In the rows, 128 means zero.
Rotation paths and how fast each direction turns (degrees each step):
Each turn is a multiple of 5 degrees from 10 to 175, or 0.
Each row of a path follows its step; steps can be skipped.
Path 1:
step 0: [133 137 125 129 118 128 131 121 128 142 138 125 125 122 128 139 124 133
 128 115 119 122 117 139 135 133 134 131 135 136 119 129 135 126 121 129
 137 117 127 128 130 144 115 119 134 146 138 127 118 129 132 133 128 147
 137 115 132 138 126 130 131 124 137 143 140 120 126 142 127 121]
step 1: [141 125 105 136 137 124 128 126 125 136 121 125 129 124 102 130 132 131
 122 129 123 132 119 132 117 128 133 119 127 120 126 134 123 131 134 123
 130 124 120 126 145 132 132 122 128 128 131 126 134 117 133 128 139 141
 134 115 133 120 123 140 123 122 135 145 123 117 132 123 120 114]
step 2: [132 128 136 120 128 125 122 128 132 145 123 131 131 137 118 124 114 125
 126 113 107 135 124 118 137 130 133 122 140 123 122 145 127 124 129 125
 134 129 129 130 137 127 127 139 129 122 132 127 116 132 127 129 140 143
 139 106 128 138 125 128 123 126 131 120 126 128 117 132 128 112]
step 5: [126 125 139 127 137 121 116 136 110 141 139 124 127 126 114 133 120 129
 127 110 119 127 126 126 136 134 147 124 135 122 141 131 126 137 127 134
 131 117 128 127 134 126 126 129 112 134 137 118 131 129 133 126 129 147
 121 112 133 125 129 132 120 130 132 137 125 116 122 128 118 132]
step 6: [141 116 130 125 131 107 131 127 121 139 119 131 120 120 112 121 127 135
 106 128 126 122 122 126 145 134 124 115 135 121 118 130 124 130 130 128
 129 116 132 115 127 138 130 120 127 131 144 135 127 132 136 144 130 132
 137 121 129 131 129 130 136 129 134 124 120 117 123 128 134 123]
step 8: [134 116 130 134 128 120 124 140 119 138 134 137 141 111 116 123 124 129
 117 125 122 136 131 116 139 132 133 123 137 119 129 131 128 123 136 132
 126 116 137 136 133 148 125 127 123 142 128 130 139 124 132 121 136 137
 135 127 141 129 137 135 118 140 126 130 142 132 128 141 127 123]
step 13: [148 123 119 133 137 135 128 117 129 146 133 121 124 125 133 126 129 121
 127 121 125 129 114 121 138 131 138 127 129 133 124 134 119 123 138 133
 132 107 127 135 134 141 124 129 134 139 130 123 129 125 133 127 133 137
 116 121 119 126 132 127 130 135 152 117 136 123 121 140 125 123]
step 16: [142 117 121 139 137 123 119 131 128 139 130 128 112 124 127 134 120 146
 109 125 128 120 132 140 136 127 143 113 128 127 115 137 125 131 140 138
 123 118 127 134 118 140 126 129 127 130 125 123 130 142 136 129 129 125
 125 119 122 137 132 131 126 129 139 125 128 123 123 131 127 144]
Speeds:
[128 128 128 129 131 124 129 130 128 124 127 131 130 130 127 129 128 128
 125 128 123 126 128 129 131 127 125 126 129 128 128 130 129 127 129 127
 130 129 125 128 126 126 130 128 131 127 129 129 128 130 125 130 129 126
 128 123 126 128 123 129 125 129 129 128 124 130 130 124 127 129]
80
[127 126 129 125 132 127 127 130 124 127 126 127 127 130 125 128 129 129
 128 130 130 127 129 131 134 127 126 130 125 126 124 128 126 128 128 129
 131 125 127 129 126 127 127 131 128 126 128 127 128 129 128 130 125 132
 127 131 129 127 132 126 126 128 127 127 127 128 128 129 127 131]
35
[134 126 125 130 131 131 125 131 128 128 129 127 130 130 125 128 127 130
 131 127 127 128 130 126 127 130 131 127 128 126 128 131 130 124 128 130
 128 130 127 126 127 127 128 133 125 128 124 127 131 128 126 127 128 128
 127 127 129 125 126 125 128 129 127 126 127 129 129 131 129 127]
120
[128 130 130 128 130 132 130 130 132 125 128 127 127 129 130 128 125 127
 123 127 127 126 125 128 127 129 129 131 129 130 133 128 127 126 130 130
 126 126 128 128 127 128 126 129 127 127 128 128 129 129 126 126 126 134
 128 126 131 131 131 129 124 129 130 126 127 129 128 129 130 129]
135
[129 128 129 130 128 130 129 128 127 126 130 130 126 127 130 127 128 126
 125 126 131 130 132 131 129 128 127 128 130 131 123 131 128 125 129 127
 128 129 126 127 129 128 126 130 125 126 129 129 124 127 131 126 129 130
 130 126 123 128 129 125 130 128 128 127 127 130 127 127 131 127]
155
Path 2:
step 1: [123 122 127 131 123 121 123 138 129 111 141 147 112 121 128 138 110 131
 144 125 116 135 135 133 141 128 127 122 129 126 135 120 133 125 124 121
 123 125 122 121 133 129 130 123 137 140 131 124 131 142 131 125 114 123
 124 123 138 136 123 106 140 120 130 136 127 148 122 124 138 123]
step 5: [115 117 117 130 120 127 142 120 129 136 122 128 124 135 128 134 128 109
 134 121 119 128 134 143 111 109 126 127 127 133 117 124 131 129 138 138
 129 129 121 122 141 119 113 141 129 114 125 126 113 132 128 145 120 137
 133 133 125 115 124 135 129 144 127 130 135 123 126 136 125 119]
step 7: [127 119 116 132 132 126 108 132 132 125 109 135 114 123 137 124 123 124
 128 138 124 136 125 131 117 120 128 124 118 131 132 121 130 117 120 132
 127 142 129 150 132 142 141 122 125 132 127 125 137 128 111 123 127 125
 134 123 129 133 117 119 118 146 118 119 136 134 136 113 125 133]
step 9: [136 128 146 131 124 131 132 136 137 140 135 137 117 137 135 137 123 126
 136 127 133 119 136 116 142 124 149 117 135 133 116 119 119 137 121 129
 133 127 115 130 134 127 133 126 125 127 143 109 142 129 129 109 124 113
 129 118 123 128 115 135 141 121 133 131 126 126 130 128 120 124]
step 12: [122 130 127 132 128 139 122 128 126 136 126 139 128 121 141 118 122 128
 136 127 122 136 136 112 145 144 127 120 138 144 127 134 128 117 126 122
 148 128 135 140 116 143 132 132 124 133 123  99 125 126 127 122 126 124
 139 134 133 140 125 127 122 129 123 119 122 130 132 115 127 121]
step 16: [125 128 120 126 112 121 133 110 133 129 119 128 135 129 110 127 139 132
 136 127 120 149 116 124 110 142 123 126 122 120 141 139 120 122 139 125
 120 128 124 118 134 126 128 127 118 120 135 143 131 124 141 131 138 119
 131 119 123 136 119 129 114 135 130 117 121 119 130 130 117 123]
step 17: [111 125 137 133 134 138 136 133 142 129 149 129 130 112 125 120 139 127
 125 129 114 112 138 127 135 118 130 132 127 122 130 124 127 133 126 132
 130 121 141 124 126 132 124 126 117 138 141 102 129 128 126 122 128 126
 127 148 126 136 117 135 120 135 131 127 134 139 142 129 122 120]
step 18: [128 130 115 123 133 122 123 123 115 125 122 132 134 148 145 120 130 137
 139 137 124 125 134 123 121 135 110 114 130 138 122 133 139 129 139 132
 137 128 121 136 132 132 127 137 133 116 127 126 123 130 116 121 132 133
 123 115 115 133 124 139 138 134 132 144 149 145 118 133 124 123]
Speeds:
[130 126 130 130 128 129 130 127 129 126 129 128 126 128 127 130 129 128
 128 125 128 126 127 127 128 127 129 131 127 128 126 130 127 127 126 128
 125 132 125 129 130 125 130 130 122 131 127 126 128 127 126 128 130 129
 132 129 131 125 128 128 127 127 126 128 133 134 127 130 129 129]
175
[125 126 126 128 133 127 126 129 128 131 129 127 130 130 125 132 129 130
 130 126 130 131 129 128 128 130 127 125 129 129 127 124 126 132 126 130
 128 129 128 128 130 126 129 130 128 129 131 127 126 131 126 128 129 128
 130 131 125 129 132 129 132 128 127 130 126 129 129 131 128 128]
80
[127 127 127 129 128 130 127 129 126 128 127 128 128 127 124 128 128 132
 127 124 128 127 129 127 136 127 131 129 132 126 128 128 127 124 128 131
 127 126 125 127 129 125 127 124 126 125 130 128 131 130 127 128 127 129
 124 128 129 130 127 126 125 128 129 130 127 128 130 128 127 128]
135
[129 129 129 126 131 129 129 127 125 128 131 129 131 129 130 127 128 129
 128 125 132 131 127 125 128 132 128 127 128 125 129 132 129 125 131 132
 126 125 129 129 127 128 127 130 128 129 128 128 126 126 129 128 129 132
 130 127 130 133 128 131 127 128 126 126 126 129 126 127 129 131]
175
Path 3:
step 3: [130 137 136 129 133 128 136 112 134 137 135 131 139 132 128 153 127 121
 109 139 144 127 138 113 130 127 120 134 123 129 120 123 124 128 122 152
 122 132 137 119 125 120 118 122 129 123 127 135 128 135 125 126 128 130
 135 114 131 128 131 130 119 127 120 122 114 135 124 138 125 120]
step 7: [143 132 147 137 130 137 135 126 140 141 131 127 128 121 136 139 121 118
 127 127 129 113 125 131 143 140 110 128 129 125 121 130 137 134 131 146
 129 130 139 129 133 128 121 131 128 122 126 127 137 134 128 125 127 137
 128 130 134 109 122 110 120 138 121 128 119 132 136 134 143 122]
step 8: [129 120 117 134 132 123 117 130 131 137 138 127 130 121 117 147 114 122
 129 124 126 139 128 117 128 130 126 134 107 135 118 135 137 127 125 125
 133 138 121 133 130 138 130 129 126 109 120 120 129 120 117 130 135 137
 117 125 126 140 130 124 125 135 115 134 139 112 145 121 133 131]
step 9: [129 141 120 130 132 112 112 126 130 128 133 141 133 120 105 127 137 134
 109 128 131 137 133 131 132 114 134 122 118 133 139 131 136 138 122 128
 132 124 132 122 124 116 127 128 147 126 130 121 118 132 121 122 121 129
 141 133 136 119 138 127 138 139 116 127 117 129 130 126 126 128]
step 13: [123 136 121 125 113 123 136 118 125 119 137 142 135 119 132 120 120 126
 131 127 134 128 122 122 136 133 128 127 120 139 130 121 135 146 123 137
 137 125 132 135 134 115 113 144 144 136 132 112 128 129 122 123 122 121
 133 133 148 128 128 123 141 134 128 128 120 115 136 126 133 119]
step 14: [123 126 134 141 141 128 126 117 131 129 128 121 131 148 122 136 119 123
 117 126 119 130 137 135 130 131 132 116 132 136 130 114 128 136 115 128
 119 133 123 139 142 127 122 129 118 117 137 122 134 127 132 127 126 116
 119 116 141 129 108 125 125 139 119 112 120 130 140 125 141 130]
step 15: [140 116 133 134 133 132 114 126 146 145 126 146 128 125 146 136 126 128
 116 130 130 134 128 112 127 118 115 122 131 139 127 128 132 136 126 133
 132 120 130 117 125 128 121 115 134 113 128 137 124 141 122 133 132 133
 129 124 120 124 123 125 113 143 124 138 122 131 135 126 131 130]
step 19: [137 135 142 136 120 117 133 123 130 126 125 135 136 120 127 141 122 129
 118 123 125 126 120 110 118 142 128 134 124 124 113 132 141 139 125 145
 129 121 128 139 144 125 127 129 135 123 134 142 117 146 121 136 132 131
 131 133 115 133 122 124 121 139 126 140 130 138 133 125 136 125]
Speeds:
[130 130 130 127 125 129 130 129 128 127 131 127 128 132 130 128 127 126
 125 127 126 127 126 128 129 130 125 128 128 127 129 127 130 128 126 131
 129 129 131 127 130 131 131 129 129 131 127 127 127 124 129 124 129 131
 127 128 131 131 125 128 132 128 130 124 127 129 126 130 126 125]
110
[131 129 132 127 131 128 133 126 131 129 126 128 130 131 129 127 129 127
 129 126 128 131 129 124 130 129 130 130 131 127 126 127 128 130 128 127
 126 129 127 127 125 129 130 129 127 127 128 131 128 128 126 129 126 132
 125 129 126 129 129 127 126 130 130 127 124 131 129 128 131 130]
90
Path 4:
step 1: [141 124 131 130 119 135 119 114 118 121 122 127 119 118 131 123 132 114
 140 146 120 152 134 110 128 128 124 130 119 132 125 137 133 138 130 119
 127 127 133 133 125 135 124 136 137 131 136 129 126 128 130 130 125 136
 118 137 135 133 138 128 132 120 126 131 132 125 137 118 118 117]
step 3: [121 129 133 140 137 135 119 126 136 131 131 129 118 135 129 136 128 128
 125 118 145 144 141 125 128 126 127 125 129 141 123 124 127 142 129 124
 134 138 129 133 139 137 133 144 125 123 138 115 119 122 138 126 131 124
 119 124 140 128 136 136 127 125 135 103 137 125 131 118 130 121]
step 6: [132 118 126 138 114 126 125 123 111 136 126 139 125 125 133 129 131 127
 126 145 143 126 136 134 117 121 129 121 127 146 133 136 134 125 136 132
 131 130 122 129 127 124 139 139 131 143 127 129 131 135 124 106 120 126
 129 142 131 129 132 137 146 129 130 122 133 129 123 142 129 125]
step 12: [136 133 139 129 119 128 129 125 117 112 127 122 133 123 126 125 136 139
 130 143 139 124 140 122 131 133 131 113 119 127 138 134 115 129 129 132
 129 141 136 135 129 136 122 126 126 141 126 114 124 132 121 112 137 119
 126 135 130 118 134 120 131 115 121 125 111 137 135 127 123 120]
step 16: [130 125 133 122 129 131 123 127 136 134 111 116 140 111 129 143 136 123
 117 126 128 123 132 131 121 135 143 122 122 133 128 125 132 128 111 124
 109 133 133 129 131 140 128 137 125 118 130 116 138 113 128 131 128 127
 116 131 124 145 131 134 141 122 135 126 115 123 124 133 132 123]
step 17: [139 119 127 125 118 114 134 125 127 131 119 125 119 125 140 144 129 121
 126 113 133 129 142 122 132 130 132 117 112 140 146 131 117 123 140 113
 134 127 128 123 126 126 120 136 140 138 138 124 123 127 129 130 117 120
 133 124 132 129 124 127 131 116 132 117 132 137 123 124 133 130]
step 18: [118 125 129 134 133 124 125 142 124 124 126 117 138 126 118 129 126 128
 118 134 123 130 135 130 120 134 134 124 116 136 132 123 129 135 126 124
 137 130 136 116 119 119 123 137 131 123 121 122 134 128 136 127 109 115
 123 137 121 112 140 121 137 109 115 129 127 124 137 130 129 108]
step 19: [139 121 127 132 131 116 130 117 125 119 129 133 124 118 136 124 130 115
 139 132 138 137 145 123 111 136 131 133 112 131 138 111 141 130 126 126
 122 129 116 115 139 126 124 135 129 132 127 125 136 137 135 126 142 137
 117 131 136 126 126 128 121 124 123 133 132 117 135 117 126 120]
Speeds:
[126 127 126 124 124 125 129 129 126 128 130 128 129 130 128 127 126 130
 129 129 128 126 129 123 127 130 124 130 126 127 130 129 129 125 126 129
 125 128 127 131 128 130 126 130 126 127 128 127 127 128 131 125 124 128
 126 128 129 127 127 128 129 128 124 129 131 129 124 128 127 125]
60
[126 126 125 128 127 128 126 126 127 127 124 126 130 128 125 128 128 130
 124 127 131 125 129 130 126 129 129 130 127 125 129 132 130 129 128 130
 128 129 127 131 128 127 128 127 126 128 128 130 130 129 127 125 129 125
 130 133 125 127 126 127 129 126 129 128 126 126 130 131 126 130]
175
[129 123 127 126 129 130 125 128 126 129 123 129 130 128 130 131 128 129
 129 125 129 128 130 127 129 131 126 128 128 130 127 128 128 125 125 130
 125 126 128 128 131 123 130 127 129 128 128 128 130 129 128 131 130 125
 125 126 129 126 129 127 126 133 129 133 127 127 129 126 127 129]
125
[125 127 126 126 129 129 128 125 128 134 130 129 125 125 128 128 128 129
 127 128 127 126 131 129 130 126 127 125 129 124 127 126 130 130 127 131
 128 129 128 128 129 128 129 128 124 134 125 126 128 126 129 129 127 129
 127 128 132 128 125 129 128 124 128 129 125 127 128 125 129 128]
85
[128 128 129 126 127 129 124 129 130 127 130 133 127 129 131 130 129 131
 124 128 124 129 130 131 129 128 131 129 130 126 126 130 128 127 131 128
 125 126 125 123 127 129 128 127 127 126 126 127 128 126 130 127 127 125
 127 128 125 128 128 128 131 128 124 129 128 128 128 129 129 128]
160
Path 5:
step 2: [130 121 125 119 127 130 119 127 131 144 126 143 132 124 127 129 125 110
 124 119 141 131 132 133 131 110 126 132 132 127 116 123 123 122 117 121
 141 133 142 121 129 142 124 122 128 148 126 135 126 123 113 127 132 132
 128 130 131 125 127 131 124 134 132 125 109 134 121 110 135 116]
step 6: [114 138 118 134 111 127 126 148 147 130 134 127 123 133 127 125 131 134
 139 134 128 129 128 142 128 137 134 138 132 134 122 139 116 122 128 132
 143 131 132 130 133 132 141 122 132 134 117 133 153 137 137 130 131 130
 124 129 145 116 126 126 121 131 123 130 136 121 128 122 133 137]
step 11: [129 111 131 124 141 131 128 138 127 129 114 119 133 141 136 143 129 118
 136 122 140 120 129 126 143 125 120 115 133 127 148 128 115 122 122 129
 124 136 127 123 124 130 125 120 122 115 134 117 129 127 136 137 140 127
 118 149 127 134 128 134 124 124 123 140 128 127 126 124 116 137]
step 13: [128 129 124 134 130 116 132 117 114 122 140 119 130 106 120 136 127 121
 129 136 119 137 116 145 133 122 131 153 130 129 121 129 127 129 120 117
 129 128 122 130 130 131 137 114 134 131 129 119 132 133 124 135 127 129
 129 116 121 129 129 122 135 105 127 127 119 125 125 123 131 143]
step 14: [118 134 130 120 148 130 135 116 137 132 133 129 128 122 142 116 122 128
 129 125 134 120 118 115 118 134 135 132 125 125 123 139 119 127 119 125
 136 136 120 117 135 137 126 129 134 126 137 136 122 129 102 123 129 135
 129 129 118 133 126 138 147 127 131 121 138 115 120 131 135 120]
step 17: [117 120 124 123 129 132 124 136 118 127 117 120 147 138 140 140 120 118
 126 112 133 130 126 122 120 131 127 127 124 129 123 115 127 123 130 132
 127 143 128 124 118 129 131 120 132 124 110 110 136 122 145 122 134 135
 137 129 128 124 101 128 132 120 124 131 128 131 126 123 126 129]
step 18: [114 127 121 122 115 134 124 123 138 132 131 118 119 151 134 129 132 136
 122 147 124 109 130 116 136 126 118 125 121 135 122 129 119 113 127 111
 132 118 129 124 112 122 136 135 125 131 125 121 134 144 129 127 118 122
 125 131 115 137 128 127 120 119 129 125 126 131 131 132 133 123]
step 19: [125 125 132 134 120 129 132 138 112 124 135 128 125 122 104 127 134 134
 122 136 131 143 124 139 129 121 124 142 114 144 115 114 119 133 109 121
 122 133 112 134 137 121 130 131 138 120 131 136 122 130 115 122 131 123
 124 136 113 130 135 127 117 130 123 125 120 131 132 131 123 132]
Speeds:
[127 126 129 127 126 125 129 128 128 126 127 127 128 123 130 132 130 127
 129 125 130 132 129 128 129 129 128 130 130 131 126 129 126 127 126 126
 127 126 132 127 127 129 127 127 126 126 130 124 126 127 130 125 128 129
 129 130 129 127 129 128 127 127 126 125 127 133 127 129 124 131]
170
[130 128 126 127 131 126 126 129 126 131 128 127 127 122 128 131 129 129
 126 127 129 129 131 129 125 124 130 130 128 126 126 128 127 129 129 128
 127 127 127 130 131 128 130 129 123 130 123 131 130 129 132 128 129 130
 127 128 128 127 126 126 125 128 128 127 127 126 127 127 129 126]
100
[128 131 124 129 127 127 127 127 127 130 128 128 130 128 130 125 127 127
 128 126 127 127 128 127 130 128 125 130 132 124 128 128 131 131 127 130
 123 126 125 130 130 128 125 128 129 126 127 127 124 126 131 127 127 127
 130 129 126 124 128 126 127 128 129 129 127 127 132 127 128 132]
90
